The rows fall into hidden groups. There are 5 groups. Groups can overlap: rows of different groups may look alike. Groups are numbered from 0 in the order they first appear among the rows asked about.
Each row in order, then its group:
np.array([-19., -8., 16., -12., -3., -64., 13., 32., -22., 19., 4., 5., -10., 31., -8., 12., 10., 36., -38., 28., -21., -2., 43., -26.]) 0
np.array([-41., -41., 41., 36., -4., -32., -6., 54., -39., 117., -39., -7., -23., 25., -90., 39., -77., 30., 10., -37., -10., -70., 15., -4.]) 0
np.array([0., 4., 25., -14., 10., -52., 20., 34., -14., 31., 9., 22., -13., 35., -5., 16., 31., 7., -51., 11., -21., -23., 49., -30.]) 1
np.array([-50., -33., 55., 15., -15., -53., -21., 62., -12., 76., -16., 23., -30., 57., -21., 18., -27., 7., -45., -47., 5., -51., 25., -22.]) 0
np.array([21., 11., -13., -46., 6., 26., 16., -36., 10., -83., 32., -15., 29., -17., 59., -4., 53., -32., -12., 20., 29., 44., 24., 12.]) 1
np.array([54., 27., -35., -5., -24., 22., 5., -36., 6., -77., 37., 20., 16., -52., 49., -27., 43., 13., -18., 65., 6., 57., -16., 12.]) 0
np.array([112., -17., 4., -85., 46., 14., 9., -40., 0., -24., -23., -30., 127., 2., 37., 28., 33., -10., 64., -4., 72., 78., -1., -13.]) 2
np.array([-125., -73., 15., 118., -30., 1., -28., 64., -65., 113., -17., -9., -119., -36., -77., 2., -127., 62., -44., -42., -40., -115., -18., 41.]) 3
np.array([73., -7., -5., -53., 25., 21., 1., -57., -5., 4., -13., -46., 89., 3., 43., 36., 47., -38., 65., -16., 82., 82., -15., -10.]) 2
np.array([-122., -80., 15., 110., -54., -20., -28., 66., -78., 122., 5., -6., -109., 9., -85., 20., -127., 53., 4., -59., -20., -116., -13., 35.]) 3
np.array([-8., 53., -33., 27., 22., -4., 2., 3., 51., 0., -58., 15., -3., -61., -55., 1., 0., 9., 20., 46., -78., 10., -36., -23.]) 4
np.array([68., 9., -24., -34., -4., 28., -3., -64., 11., -40., 20., -30., 48., 0., 29., 22., 47., -50., 59., -21., 56., 49., -39., -27.]) 2
np.array([-26., 2., 8., 19., -36., -20., -3., 47., 1., -13., 35., 22., -58., 26., 25., -23., 29., 29., -60., 31., -30., 1., 12., -4.]) 1
np.array([78., 20., -18., -55., 22., 33., 2., -88., 7., -32., -24., -26., 97., -28., 22., 9., 22., -23., 56., 3., 57., 97., -44., -8.]) 2
np.array([55., 20., -1., -71., 39., 29., 29., -78., -1., -45., -24., -34., 104., -22., -6., 24., 42., -27., 68., -32., 56., 53., 4., -2.]) 2
np.array([-19., 1., -17., 39., -84., -35., -11., 45., -5., 11., 19., 44., -69., 28., 9., -16., 23., 28., -56., 36., -42., 33., -39., -31.]) 0
np.array([-13., 61., -33., 16., -20., 42., -10., 61., 80., 31., -12., -9., -49., -49., -33., -23., -11., -16., 53., 55., -127., 35., -44., -19.]) 4
np.array([-10., 16., 25., 0., 10., -37., 13., 22., -10., 8., 11., 13., -21., 42., -23., 6., 43., 4., -45., 7., -22., -31., 34., -29.]) 1
np.array([77., 9., -16., -53., 18., 21., 5., -53., 15., -35., -18., -52., 95., -33., 34., 16., 2., -48., 69., -4., 60., 72., -14., -7.]) 2
np.array([-35., -27., 7., 36., -11., -6., -24., 89., 2., 86., -34., 12., -35., 51., -35., 23., -34., 14., -19., -33., -19., -46., 28., -11.]) 0
np.array([-54., -23., 50., 35., -27., -30., -5., 83., -28., 97., -59., 12., -42., 55., -71., 29., -75., 22., -12., -46., -13., -48., 16., -2.]) 0
np.array([-34., 24., 41., 0., -14., -15., 5., 8., 2., 9., 3., -20., -33., 33., -27., -16., 40., -13., -41., -25., -7., -45., 53., -15.]) 0
np.array([62., -5., -17., -27., -12., 18., 19., -42., 3., -28., 28., 1., 33., -15., 50., 11., 45., -25., 25., 35., 48., 72., -25., -12.]) 1
np.array([-1., 26., -34., 22., -9., -10., -13., 10., 37., 12., -32., 20., -4., -28., -40., -3., 2., 7., 18., 38., -55., 20., -42., -27.]) 4
np.array([-58., 42., -37., -9., 39., -25., 22., -5., 26., -11., 55., 45., -122., -13., 50., -37., 14., 40., -41., 45., -33., -43., 3., 35.]) 0
np.array([23., 8., -26., -33., -11., 50., 0., -36., 11., -49., 57., -7., -4., -10., 52., -4., 69., -29., -2., 30., 33., 50., 1., 3.]) 1
np.array([-36., 9., -1., 15., -32., -35., 13., 14., 7., -19., 20., 23., -61., 16., -1., -35., 36., 22., -53., 21., -48., -15., 13., -7.]) 0
np.array([94., 0., 6., -71., 51., 35., 5., -30., 5., -41., -17., -38., 120., -10., 35., 7., 28., -24., 61., -1., 70., 55., 38., -2.]) 2
np.array([-10., 21., 14., -1., -14., -31., 0., 12., -5., -21., 20., 30., -29., 43., 6., -16., 39., 16., -92., 27., -2., -30., 36., -3.]) 0
np.array([-123., -81., 23., 127., -38., 1., -46., 78., -67., 114., 3., -20., -119., -1., -93., 6., -127., 48., -16., -62., -37., -118., -10., 55.]) 3
np.array([-35., -20., 32., 38., -5., -42., 18., 67., -32., 50., -43., 14., -6., 27., -32., 25., -64., 33., -10., -6., -16., -54., 28., -12.]) 0
np.array([-115., -102., 33., 114., -39., -10., -53., 89., -55., 84., -22., -21., -96., 20., -71., 20., -127., 42., -15., -67., -23., -127., -30., 34.]) 3
np.array([-25., 46., -21., 19., -6., -5., -10., 15., 37., -3., -53., 20., -20., -15., -34., -12., -6., 5., 24., 30., -65., 17., -46., -18.]) 4
np.array([-36., 36., -25., -38., 93., -29., 2., 60., 29., -5., 23., 60., -82., 50., 62., -3., -1., 19., -5., 11., -41., -88., 7., -3.]) 0
np.array([105., -2., -13., -43., -13., 22., 10., -50., 3., -42., -6., -18., 123., -10., 48., 18., 6., -23., 82., 9., 45., 65., -32., -14.]) 2
np.array([90., 1., -2., -37., 22., 15., 9., -41., 3., -5., -30., -19., 118., -11., 23., 18., 13., -32., 72., 1., 58., 93., -5., -1.]) 2
np.array([120., -9., -6., -89., 17., 13., 8., -25., -1., -44., -16., -35., 127., 18., 56., 43., 12., -2., 71., 17., 69., 78., 0., -14.]) 2
np.array([-58., -29., 43., 25., -14., -40., 9., 59., -27., 47., -38., 8., -19., 40., -32., 20., -50., 45., -9., -28., -18., -64., 27., 3.]) 0
np.array([-24., 29., 2., 18., -21., 2., 14., 5., 26., 5., 33., -10., -57., -10., -12., -32., 9., -19., -63., 23., -67., -16., 4., 5.]) 1
np.array([46., 3., -14., -27., -14., -3., 20., -24., -6., -72., 24., 6., 24., -11., 54., -10., 29., -10., -9., 50., 32., 54., 3., 4.]) 0
np.array([75., 5., -20., -50., -10., 19., -5., -55., 0., -18., 17., -23., 80., 13., 30., 30., 44., -40., 68., -1., 53., 78., -41., -10.]) 2
np.array([63., 6., 7., -53., -5., 39., 4., -50., 6., -54., 36., -8., 56., -11., 55., 2., 40., -36., 15., 0., 41., 54., -3., -2.]) 1
np.array([-99., -59., 7., 111., -51., 13., -33., 50., -46., 89., -23., 2., -127., -21., -91., -11., -127., 56., -33., -30., -56., -87., -51., 41.]) 3
np.array([-56., 36., -44., -34., 91., -38., 1., 56., 30., 19., 29., 64., -96., 59., 49., -15., 16., 10., 13., 10., -27., -92., 13., 1.]) 0
np.array([-20., 1., 26., 2., -4., -34., 2., 27., -20., 11., 1., 26., -24., 35., -16., -2., 39., 0., -70., -6., -24., -10., 31., -14.]) 0
np.array([96., -2., -18., -65., 15., 32., 12., -55., 3., -56., -9., -31., 115., -15., 48., 18., 10., -23., 62., 11., 49., 75., 1., -8.]) 2
np.array([-5., 20., 48., -12., 29., -33., 11., 40., 6., -10., 17., 5., -19., 22., -22., 4., 46., 2., -53., 12., -53., -36., 77., 1.]) 1
np.array([57., -4., -23., -65., -4., 38., 7., -50., 27., -60., 42., -15., 64., -34., 69., -2., 34., -24., 13., 22., 49., 49., -19., 16.]) 2
np.array([-52., -37., 47., 46., -15., -21., -15., 81., -25., 89., -58., 1., -41., 67., -73., 31., -55., 41., -27., -27., -11., -29., 6., 3.]) 0
np.array([27., 36., -32., 23., 9., -21., 11., 11., 29., -9., -61., 20., 53., -34., -35., -3., -20., 24., 38., 51., -53., 22., -44., -31.]) 4
np.array([-66., -32., 14., 52., -28., -29., -15., 57., -32., 102., -19., 14., -56., 65., -87., 55., -60., 35., 8., -41., -31., -64., -11., -4.]) 0
np.array([-30., 43., 9., -3., -8., -37., 19., 7., 25., 28., 11., 10., -67., -10., -3., -34., 32., 6., -37., 25., -53., -18., 22., -37.]) 0
np.array([91., -7., 23., -43., 37., 36., -12., -33., 1., -49., -28., -41., 116., 3., 44., 7., 32., -48., 63., -20., 62., 53., 22., 3.]) 2
np.array([80., 4., -36., -54., -2., 41., 18., -52., 4., -68., 25., -4., 53., -27., 68., 0., 38., -28., 13., 35., 55., 62., -11., 1.]) 2
np.array([-120., -64., -14., 109., -39., -20., -34., 73., -51., 127., -23., -16., -109., -25., -85., 6., -127., 64., -11., -25., -38., -88., -30., 37.]) 3
np.array([87., 7., -8., -40., 18., 31., 22., -53., 15., -47., -25., -30., 111., -18., 51., 9., 6., -24., 62., -8., 63., 78., -25., -7.]) 2
np.array([58., 9., -15., -30., 13., 11., 25., -51., -3., -86., -15., -15., 83., -40., 26., -7., 24., -11., 33., 15., 39., 50., -3., 7.]) 2
np.array([67., 23., -10., -37., 38., 35., 21., -76., 16., -47., -1., -37., 100., -39., 6., 13., 23., -38., 79., 0., 33., 62., 1., -2.]) 2
np.array([-50., 12., 30., 7., -8., -20., 2., -13., 0., 12., 26., 32., -74., 40., -26., -14., 72., -20., -80., -34., -7., -23., 24., -18.]) 1
np.array([16., 1., -4., -25., 2., 18., 6., 4., -4., -60., 61., 3., -4., 5., 78., -6., 44., -12., -40., 43., 33., -1., 28., 16.]) 0
np.array([-127., -45., -47., 127., -110., 22., -40., 39., -36., 70., 22., 29., -127., -61., -93., -47., -127., 58., -52., -7., -61., -62., -91., 33.]) 3
np.array([72., 15., -17., -31., 6., 19., 1., -62., 5., -52., -6., -48., 88., -23., 30., 5., 19., -24., 100., -2., 55., 63., -8., -11.]) 4
np.array([65., 10., -19., -57., 22., 20., 9., -83., -11., -70., -4., -25., 73., -22., 50., 0., 20., -29., 41., 2., 75., 58., -9., -5.]) 2
np.array([127., -3., 4., -87., 2., 6., 6., -12., -15., -46., -26., -26., 127., 11., 65., 31., 7., 10., 67., 35., 86., 69., 8., 3.]) 2
np.array([66., 4., -25., -67., 19., 14., 0., -63., -10., -1., 0., -24., 102., 9., 23., 42., 29., -22., 62., -15., 65., 65., -12., 10.]) 4
np.array([-71., 30., 7., 60., -57., -20., 23., -23., 4., -33., 31., 39., -115., -9., 2., -62., 40., 3., -97., 16., -23., -17., 23., 3.]) 0
np.array([-60., -44., 44., 41., -19., -32., -15., 91., -34., 93., -46., -4., -38., 50., -76., 37., -93., 27., -9., -57., -20., -71., 21., 5.]) 3
np.array([5., -4., 29., -4., 3., -45., -2., 56., -16., 20., 13., 26., -12., 26., 1., 7., 42., 13., -52., 9., -11., -24., 48., -28.]) 0
np.array([-52., 39., -14., 49., -53., -7., 9., 3., 18., -17., 22., 38., -85., -11., -23., -48., 19., 22., -100., 33., -57., 0., -7., 7.]) 1
np.array([51., 23., -27., -28., -13., 44., -5., -64., 16., -69., -6., -4., 57., -50., 30., -5., 22., -24., 51., 7., 35., 82., -33., 2.]) 4
np.array([35., 2., -26., -28., -7., 24., -8., -18., 28., -41., 37., -9., 18., -1., 47., -12., 54., -26., -26., 25., 39., 62., -1., 3.]) 0
np.array([-17., 16., -9., 17., -40., -40., 14., 15., 1., -6., 3., 36., -38., -3., 6., -12., 13., 33., -73., 42., -22., -5., 3., -29.]) 0
np.array([-26., 37., 0., -32., 69., -19., 14., 37., 24., -21., 33., 61., -86., 42., 39., -19., 34., 6., -31., 16., -20., -75., 35., 20.]) 0
np.array([44., 15., -10., -30., -5., 40., 17., -38., 1., -38., 15., -14., 47., -27., 66., -17., 56., -23., 12., 13., 49., 58., 13., -4.]) 1
